In the rows, zero is written as 128.
These are runs of 7 systems, one row a step. Runs of the same system follow the same rule from any start.
z_259, seq 1, 10 rows:
[[155 112  44 164 130 104  98 102 131 130 117 124 104 129 105 154 145 152
  123 165 148 113]
 [138 113 148  74 129 116 148 153 152 110 128  68 113 150 128 137  86 123
  125  87 120 114]
 [137 157 155 190 172 151 121 138 151 132 118 143 137  98 129  92 151  92
  126 113 134 130]
 [102 122 114 123  61 143 128 136  91 143 124 126 119 118 157 131 111 162
  116 133 172 151]
 [125 157 119  90 149 121 149  95 131 129 111 167 124 151 129 107 129 115
  127 120  55 130]
 [116 125 110 175 114 121 115 133 137 135 158  89 152 131 106 176 175 129
  111 140 129 126]
 [148 100 144 105 126 140 127 170 103  64 111 133  98 131 150 113 105 141
  139 125 110 114]
 [133 186 114 143 174  98 124 144 142 181 112 127 142 118 121 133 127 120
  133 154 141 118]
 [ 82  93 177 111  85 151 129 127 114 128 153 117 154 146 139 135  99 122
  129 121 129 129]
 [144 142 126 144 178 126 146  99 105 102 126 179 110 126 120 107 163 121
  148 155 118 145]]
z_995, seq 2 (10 x 22):
[[113 162  60 180 109 118 106 125 108 179 103  98  98  99 147 147 158 132
  104 128 161 169]
 [148 114 130  60  80 148 138 170 149  86 118 112 110 156 151 104  97 143
   90  78  79 114]
 [ 98 206 106 199 151 114 121 113 119 159 102 132 160 106 139 145 148 105
  106 130  68 114]
 [ 92  73 115 110  55 146 101 182  80  95 145  92 111 163 153 160 135 139
  110 138 110 137]
 [149 189 136 145 181 106 172 138 104  75 126 165 147 145 111 120 126 135
  124 156  64  73]
 [ 79  92 149 130 106  98  73 160  89 167 159 118 174 120 129 201 141 143
  160 192 142 133]
 [130  92 172 121 162 154 168 115 113  45 157 164 123 186 105  83  97 117
  152 159 131  79]
 [131 151 142 139 183  75 140 115 111 177 152 145 151  92  95 178 169 144
  179 184 188 165]
 [149  29 174  69 108 164 111 116 179 109 155 153 129 142 110  91  91 137
  166 125 184 116]
 [144 178 120 163 213 111 170  44 152 169 110 137 113 103 104 100 122 100
  156 118 188 146]]
z_798, seq 3, 10 rows:
[[108 162 144 114 179 145 114 160  87 164  81 168  84 109 179  73 110  98
  163 139 153 170]
 [109 145 124 100  57 150 152 105 165 174 181 169 177 152 103 114 173 144
   90 137 144 160]
 [132 119 157 120 161 112 163  41  93  76 110 132 122 107 128 148 109 133
  155  85  67 131]
 [130  90  45 166 134 124  70 138 146 136 135 106  96 156 106 159 176 112
  122 174 137 126]
 [163 119 171 118 109 130 166 164 152  92 136  80 136 118 126 114  63 155
  115  87 165  74]
 [123 168 128 136 186 124  91 160 118 177  85 151 100  94 159 102 153  88
  151 130 119 171]
 [ 94 118 135 129  28 163 139 111 143 143 167 147 174 147 129 114 133 153
   78 122 147 126]
 [140 157 127 101 180  98 171  83  77  91  94 132  96 114 143 138 112 131
  150 101  65 142]
 [122 102  81 164 105 122  65 155 157 151 157 114 149 147 100 173 190 119
  110 169 117 117]
 [141 122 184 118 125 130 173 144 100  71 118 103 129 123 143 113  40 153
  132 103 144  74]]
z_41, seq 4 (10 x 22):
[[117 100 147 169 131 146  82 118 158 150 130 162 167 113 117 116 112 120
  144 157 155  90]
 [112 106 131  75 134 125 143 101 106 148 130 141 104 153 130 119  95 131
  165 151 177 156]
 [157 128 137 107 149 125 153  92 179 124 157 139 134 127  92 119 172 120
  133 108 131 149]
 [131  73 120 152 103 151  98  79 153 126 115 120 119  99 135 124 122 133
  124  91 148 133]
 [151 128  81  95 138 128 119 127 138 134  89 122  68 133 141 104 112 122
  126 109 135 152]
 [130 158 126 134 117 140 146 143 168 141 130  81 125 131 129 114 137 106
   87  72 130 138]
 [110 140 146 145 106 160 112 143 103 121 102 129 117 102 175 109 133 119
  107  88  97 153]
 [118 178  82 119  92 122 134 152 104 138 114 138 125 141 149 133 133 147
   84 133  91 131]
 [103 151 149 129 119 110 143 159  99 102 136  90 151 137 139 161 118 132
  113 114  72 106]
 [112 148 132 177 147 124 108 171  80 103 128 144 144 130 134 148 149 118
  133 174  88 104]]
z_259, seq 5 (10 x 22):
[[123 149 118 121 175 129 143 113 113 134 119 142  97 138 131 111 154 101
  142 126 112 164]
 [134 132 125 128  79 131 132 151 150 134 160 121 157 135 110 146 151 154
   99 134 146 113]
 [136 114 134 121 146 128 113 107 107  95  93 144 115 104 148 129 104 135
  146 115  81 115]
 [114 142  97 139 145 122 114 148 148 166 141 101 122 156 110 135 145  99
  123 150 158 132]
 [130 124 175 116 108 139 162 138 108  89 141 129 144 124 137 115 106 147
  124 105 125 113]
 [133 140 112 139 162 120  93 120 126 156 106 163 119 104 134 125 156 123
  149 154 121 151]
 [107 113 117 112  80 133 142 127 136 131 152 104 143 171 115 136 101 141
  111 139 148 102]
 [143 132 160 128 180 121 140 110 122  96 119 138 120 107 129 128 143 111
  151 108  94 143]
 [134 117 100 149  98 137  94 158 154 158 139 126 132 128 120 130 148 140
  113 153 180 129]
 [130 128 149 102 128 124 158 101 108 100 105 129 122 127 143 115  72 143
  134  98 107 107]]
z_753, seq 6:
[[100  49 185 166 148 187  89 131  90  68 106 130  91 119 171  87  80  88
  166 116 151 124]
 [166 190  40 103 130 106 156 144 139 179 117 156  90 151 111  99 132 159
  111 174 199 141]
 [129  96 220  60  91 129 145 105 164 131 167 135 194 105 120 144 120 148
  139  76  99 139]
 [106 123  86 211 168 169 111  50 125 122 100 141  92 132 131  88 135  70
  126 125 140 133]
 [136 108  78  76  59  98 137 160 120 141 149  74 105 140 122 182 137 176
  107 130 171 158]
 [178 135 160 124 156 138 115 121 183  95  90 139 137  93 138  94 110 118
  117  59  54  94]
 [ 60 159  99 190 106 133  92 135 110 203 125  93 146 126 146 156 133 102
  110 151 158 138]
 [134 126 141  60 102 134 170 160  84  59 123 112  91 166 156 117 109 138
  111  91  76 141]
 [151 199 107 195 170 106 117 120 139 146 116 163 162  84 113 142 184 134
  115 150  92 114]
 [ 67  73 162 109  87 129  98 160  78 115 153 104 148 162 143 172  87 132
  147 161 114 103]]
z_924, seq 7 (10 x 22):
[[ 69  52 160 132 116 148  73  77 194 189 161  94 169 146 107 150 111  79
  146 116 147 115]
 [145 111 136 141 158 171 200 106 120  58 154 109  64 162 111  63 150  91
  124  95 191 171]
 [214 143  91 120  98 120 109 141 174 154 108 179 120  50 129 109 180 197
  113 119 171 165]
 [108  80 124 105  97 155  67  74 187 160  74 113 129 118 159 110  42 110
  115  63  79  85]
 [ 99 178  74 162 151 133 169 130 127 141 126  31  70 172 129 128 154  56
   83  76 139 169]
 [178 169 107 139  48 144 140 229 108  70 126 144 125  99 158 107 169 191
   56 114 111 131]
 [118 177 101 133 149  97  83 116  93 162  36 159 138  89 179 141  49 149
  132 132  44  70]
 [ 29 146 112 113 117 107 121 172  98 176 163  41 148 216 125 196 133  72
  112 154  93 119]
 [137 173 184 160 145 129 215 187  39  13 173 149 143 150 121 124 164 149
  121 158  96 110]
 [147 134 130 135 159  73  71 139  73 167 110 218 165  66 127 180 142 192
  194 233 129 116]]
z_924, seq 8 (10 x 22):
[[150 130  76 129 151  87  99 114  95 133  68 112  84  87 151 162  96 153
  154 131 123 129]
 [115 132 122 100 119 124 107 188 181 153 149  88 152 181 113 139 121 103
  100 132 103  87]
 [111 174 178 193 142 139 184 133  69  87 130 112 138 110 145 114 115 122
  120 111 140 122]
 [123 136  98 102 123 121  85 169  93 159 121 183 116 124 145 132 162 147
  147 192 125 161]
 [104 125 152  85 107 110 157  73 137 128 145 144 178 163 109 147  77 146
  132 129  88  77]
 [110 111 154 162 189 111 127 123 102 108 150  87 113 121 114 171 180  87
  167 131 133 167]
 [162 104 116 132 101 146 128 155 146  97 159 179 134 152  99  99 142 167
  123 184 177  97]
 [140 117 179  98 161 106 133  78 137 158  97 130 137  73 138 132  73 142
  178 100 148 135]
 [101 101 118 126 127 167  92 124 188 164 161 123 126 170 109 105 182  65
  119 125 134 162]
 [158 127 128 143  86 153 196  77 116  68 131 129 109 115 132  91 116 164
   97  85 172 136]]
z_130, seq 9, 10 rows:
[[104  85 138 103 138 151 118 124 126 130 126 121  97 160 137 104  92 101
  149 135 166 131]
 [151 165 127 110 147 114 171  93 145 149 132 145 127 111 113 109 140 134
  134 109 163 160]
 [129  90 132 126  86 147  92  96 149 130 121 138 133  95 141 127 135 144
  119  93 119 145]
 [129 129  87 142 159 131 124  91 130 115  90 113  84 141 138 113 110 102
  124 109 113 118]
 [139 143 124 113 120 117 141 154 154 140 133  80 119 120 128 142 153 118
  103  80 119 158]
 [142 143 141 155 113 158 117 166 126  91 108 142 127 114 151  91 127 123
  102 104  99 113]
 [ 96 177  97 138 127 114 119 148  97 157 106 113 130 135 152 149 118 124
  109 138  93 120]
 [113 138 146 101 108 134 151 165 118  97 157 125 143 171 123 131 137 121
  105 128  84 109]
 [131 156 138 178 142 113 139 150  88 105 143 147 148 117 118 149 157 144
  129 175 124 113]
 [116 100 124 101 107 111  98 169 112 134 143 133 144 143 125 164 114 158
  149 180 141 100]]
z_753, seq 10 (10 x 22):
[[ 90 115  75 181  76 186 106 138 103 125 124 140  96 161 152  83 135 115
   87 155 189 138]
 [165 155 114  48 108  82 182 105 116 130 111 115 116 110 132 152  94 190
  125  94 114 143]
 [113 118 141 159 147 150  77 103 182 149 132 145 164 122 119 127 180  77
  119 111  55 128]
 [ 89 119 107 179  95 133 151 137  73  97 132  58 106 151 137 155  97 132
  106 132 173 106]
 [184 148 110  69 157  99 116 170 125 115  90 152  91  99 150 126 149 150
  137 117  80 157]
 [100 154 147 178 102 137 112 145 158 155 152 144 205 138 115 132 125 122
  100 153 110  67]
 [ 88 120 156 112 167 122 153 116  51 105 115 108  90 140 153 136  92 108
  169 123 128 154]
 [169 148  90 126 136 124 125 165 151 113 154 179 121 150  98 106 205 133
  114 178 123 138]
 [126 105 189 133 116 110 140 107 116 114 148 124 180  93 119 162  72 168
  154 131 151  84]
 [116 105 117 110 191 143  92 113 142 149 104 156  83 152 132  91 128  71
  168 150 129 154]]
z_41, seq 11, 10 rows:
[[112 178 126 104 127 120 143 128 130 174 103 137 124 112 149 114 124 123
  117  98 117 158]
 [103 131 130 121  91 147 133 135 128 117 142 120 138 150 136 127 156 113
   92 102  82 147]
 [129 146 110 159 120 125 141 121  80  96 108 125 117 109 144 141 132 146
  112 121  94 123]
 [132 142 108 123 125 104 101 189 126 134 118 113 136 133 132 158 132 144
  121 153  96 104]
 [105 145 158 146 146 128 144 148 107 110 135 125 156 152 128 127  91 115
  132 149 114  79]
 [109 141 153 138 146 115 124 149  92 144 149 155 146 116 123 145 154 127
  157 176 144 146]
 [133 102 144 103 111 127 133 117 130 114 160 167 158 146 102 127 119 160
  142 171 139 102]
 [130 105 139 120 172 100 129  71 133 139 133 131 132 121 105 155 115 126
  174 149 140 122]
 [144  70 123 120 143 137 109 122 167 122 154 125 112 146  98 122 155 111
  148 145 173 136]
 [164 111 136 130 136 141 147  86 158 123 117 134 111  99 122  93 103 137
  139 102 192 129]]
z_995, seq 12:
[[137 133 114 149 126  99 138 150 120 110 164 114 150 137  97 176 163 150
  124 161 121 112]
 [133  94 181 125 148 126 115 155 109  95 127 133 143 112 134 141  97 139
  164 143 124  94]
 [108 137 130 140 169 127 127 131 122 150 140 155 136 156 112 119 122 111
  157 188 160 114]
 [126 104 176  94 122 129 164 114 121 122 167 133 139 130 111 127 131 139
  155 133 182 156]
 [162 113 135 125 161 129 124  81 156 129 121 178 124 102 113  99 140 131
  156 130 144 143]
 [136 103  99 116 115 118 123  88 161 165 129 100 112 122 114 137 103 135
  134 116 190 135]
 [153 126 137 112 154 148 142 121 171 122 110 104  96 118 133  90 119  96
  126  61 136 150]
 [143 164  91 156 103 137 113 134 160 169 103 122 119  95 142 109 152 135
   89 101 152 154]
 [123 133 111 100  80 142 126 133 127 126  90 109 105 126 171 110  89 141
   89  70  93 132]
 [107 183  84 151 126 125 119 131 132 143 108 115 128 145 142 134 154 101
   82 109  49 128]]
z_798, seq 13, 10 rows:
[[113 169 108  95 148  88 124 142  65 169  79 141 109 110 162 141  67 152
  157 161 132 129]
 [ 91 122 156  82 106 145 123 169 159 153 184 142 172 193 107 128 161  97
  117 158  96 129]
 [131 147 178 178 170 117 186  82  73  75 142 155 150 103 112 130 113 144
  156 146 146 111]
 [144  66  92  76 123 109  67 144 119 146 131 156  97 127 119 163 164 153
  171 182 152 165]
 [142 110 157 100 139 135 151  99 205 129 146 131 161 165  87  90  63 119
  131 122 148  60]
 [112 117 156 149 199 127 130 110 110 146 126  96  88  98 136 130 157  78
  173 107 179 203]
 [171  85  99 135  55 181 106 116 185 111 142 178 125 114 118  75 165 159
   93 119 163 138]
 [143 155 106 103 152 100 153  43 146 161  72  90 103  93 144 134  55 137
  132  61 117 125]
 [ 96 104  94 157 114 168  76 155 169 135 138  79 105 162 139 127 200  57
   87  93  84 163]
 [164 181 116 199  87 139 189 129 108  68 111 103 135  90 139 106 100 177
   70  84 147  89]]
z_130, seq 14:
[[179  85  98  78 128 122 139  65 153 106 110 164  91 140 109 101  76 170
  150 134 155 104]
 [136 108 147 137 171 104 118  54 190 174 127  90 141  88 102 158 130 102
  157  79 136 144]
 [135  77 130 128 113 187 112 131 161 110 124 108  73 126 150  69 141  93
  116  75 174 178]
 [164 192  85 127 135 121 147 106 132 154  63 134  88  79 166  92 108 145
  102  75 129 153]
 [101 134 120 104  83 146  89 125 169 152 105 100 139 131 159 127 130 102
   79  53  36 134]
 [105 177 103 192 141 157 163 144  92  71 117  94  94 158 146 103 154  79
   78  95  76 130]
 [141 185  96 122  94  98 117 232  91 126 119 102 125 117 156 173 176 159
   87 135  80 148]
 [117 153 142 148 117 134 116 206 116  88 129 144 177 164 134 124  89 136
   98 165  59  25]
 [ 59 174 159 155 166  88 148 169  51 143 165 113 172 167 115 190 138 110
  155 207 118 113]
 [133 101 160  86  98 127 146 192 104  96 201 183 161 176  92 132 159 168
  150 222 167 114]]

Name the system that made each run.
seq 15, 2 rows:
[[126 148 177 127 105 110 189 128 152 137 192  89 185 129  87 154 129 146
  113 111 175 119]
 [137  73 146 136 151 164  91  90 106  94  92 165  84  83 162  98 137 113
  162 102 116 172]]
 : z_753
seq 16:
[[131 123 122 114 105  83 144 158 118 153 163  45 128 104 111 206 160 150
  129 112 180 178]
 [166 113 164 140 148 169 105 174 155  60 118 189 134 136 133  62 131 115
  123 132  79  78]]
 : z_924
seq 17 (2 x 22):
[[143 130 194 133 173  89 109 131  97 141 115 151 162  48 137 162 110 160
  193 144 143 127]
 [ 85  73 113  89 111 165  77 124 134 154 140 186 117 185 131  92 116 104
  151 188 142 125]]
 : z_798
seq 18:
[[150 129 120 115 137 118 176 103 121 101 135  98  94 125 119 131 142 135
  128  96 155 164]
 [170 118 123 131 122 134  89 145 169 132 106 144 127  82 136 117 151 140
  120 105 114 136]]
 : z_130
seq 19 (2 x 22):
[[190 108 175 131 208 100  95 167 143  85 105 132 124  76 121 136 131 124
  179 128 109 106]
 [ 93 135 119 158 120 149  89 163 171 207 133 102 144 142 127 111 101  98
  115 151 208 110]]
 : z_130
seq 20:
[[133 140 160 176 173 152  65 164 203 175 126 120 152  87 130 111 200  58
  123  92 109 159]
 [ 98 118  93 164  42 193 150  93 105 108 123 149 111 159 153  66  84 151
   75 127 185 108]]
 : z_924
seq 21:
[[131 106 161  77 119 123 139  69 138 130 125 151 144 113 129 126  98 142
  148  96 106 138]
 [123 108  98 164 142 148 112  69 157 131 133 132 117 133 112 118 165  94
  124 117 126 148]]
 : z_130
seq 22:
[[ 83 141 130 152 101 144 193 135  49  69 172 124 130 189 119 136 135 133
  110 168 139 121]
 [189 142 136  91 162  70 137 172 101  99 137 163 134  97 106 169 162 186
  165 177 110 131]]
 : z_798
seq 23 (2 x 22):
[[128 168 133  87 152 134 155 136 146 157 127 148 110 146 134  83 142 102
  130 119 138 168]
 [124 141 130 150  67 147 140  98 135 128 132 144 153  96 138 122 139 157
   91  98 125 139]]
 : z_130
seq 24 (2 x 22):
[[121 184 170 158 206  99 152 115 137 156 129 117 161 102 113 145 141  93
  149 118 107 126]
 [ 94  67 154 132  69 171  93 165 114 127 165 142 145 136 137 123 143 135
  134 155 178 147]]
 : z_259
seq 25, 2 rows:
[[110 117  93 172  99 178 128 131 131  89 114  92  88 165 149  86 111  93
   81  94 122 115]
 [144 198 119 110 156  92 155 170  94 129  95 107 102 101 153 149 147 133
  120 100  83 165]]
 : z_130
seq 26 (2 x 22):
[[135 165 118 106 176 114 161 104 142 153 124 123 104 142 115 106 124 104
  142 119 149 148]
 [126 100 147 135  91 156 116 132 162 128 156 116 144 114 124 126 166 120
  109  91 142 160]]
 : z_41
seq 27:
[[146 169 105 175 164 117 113 129 142 135 101 131 130 109 122 125 141 113
  120 135 113 108]
 [103 114 125 121  79 134 114 165 109 143 130 105 132 142 146 138  95 142
  117 138 150 116]]
 : z_924
seq 28 (2 x 22):
[[ 77 111 198  93  73 151 123 157  74 114 147 173 173 129 161 134 121 146
  135 140  83 137]
 [118 162  89 134 153  87 153  74  82 116 136 176 145 152 103 164 147 150
  141 192  73 109]]
 : z_41
seq 29, 2 rows:
[[146 118 111 114 100  88 113  94 148 178 137 112 148  77 112 188 156 172
  136 119 158 164]
 [148  54 148 119 133 172 101 107 166  79 111 144 104 145 133  78  87 106
  139 100 122  94]]
 : z_130
seq 30 (2 x 22):
[[105  92 187 118  89 116 143 130 100 136 162 108 166 113 122 158  82 170
  154 146 207 117]
 [150 118 142  68 200 138 119 129 138 117 112 201  89 149 128  72 141 100
  176 154 105 152]]
 : z_798
seq 31, 2 rows:
[[191 128 158  75 177 116 176 110 120  75 112 170  97 107 123  95 110 153
  166 113 135 144]
 [139 128 103 138 116 114  73 108 208 222 129 124 162  93 107 143 142 128
  126 134 169 128]]
 : z_259
seq 32:
[[137 155 143 125 161 110 146 100 115 120  96 146 133 113 134 115  77 138
  143 121 103  95]
 [ 99 123 121 126 130 125  94 152 146 172 150 105 136 150 117 155 168  98
  134 148 132 147]]
 : z_41
seq 33, 2 rows:
[[158 143  90 102 119 108 162  67 159 172 111 129 111 105 114 115  91 169
  129 112 200 138]
 [135  89 159  64 143 141 106 125 193 142 129  99 110 129 130 114 138  83
  140  57  95 169]]
 : z_41
seq 34, 2 rows:
[[166 197  74  77 166  88 144 119 149 149  91 185 123 147 117 108 113 147
  124 153  65  98]
 [ 77 102 151 165 108 116  98 126 146 159 163  42 180 132 108 206 137 103
  117 110 111 109]]
 : z_259
seq 35, 2 rows:
[[124 145 134 145 166 114 126  98 150 165 136 113 137 108 114 141 157 106
  140 116 144 157]
 [136  79 132 115  84 166 111 134 141 102 134 138 110 138 138 102 132 133
  121 117 149 141]]
 : z_41
seq 36, 2 rows:
[[ 65 110 104 176  96 154 136 101 126 141 142  66 126 176 124 134  91  95
  100 123 163 101]
 [170 141 112  86 143 109 151 156 109  97 102  96  62 104 150 134 157 140
  130  81 122 189]]
 : z_753
seq 37, 2 rows:
[[134 140 135 112  99 103  91 176 132 168 132 155 179  97 129 167 149 169
  128 167 114 119]
 [ 76 118 168 101 136 135 135 111  93 123 127 154 156 167 140 119  64 114
  155 150  94  88]]
 : z_798
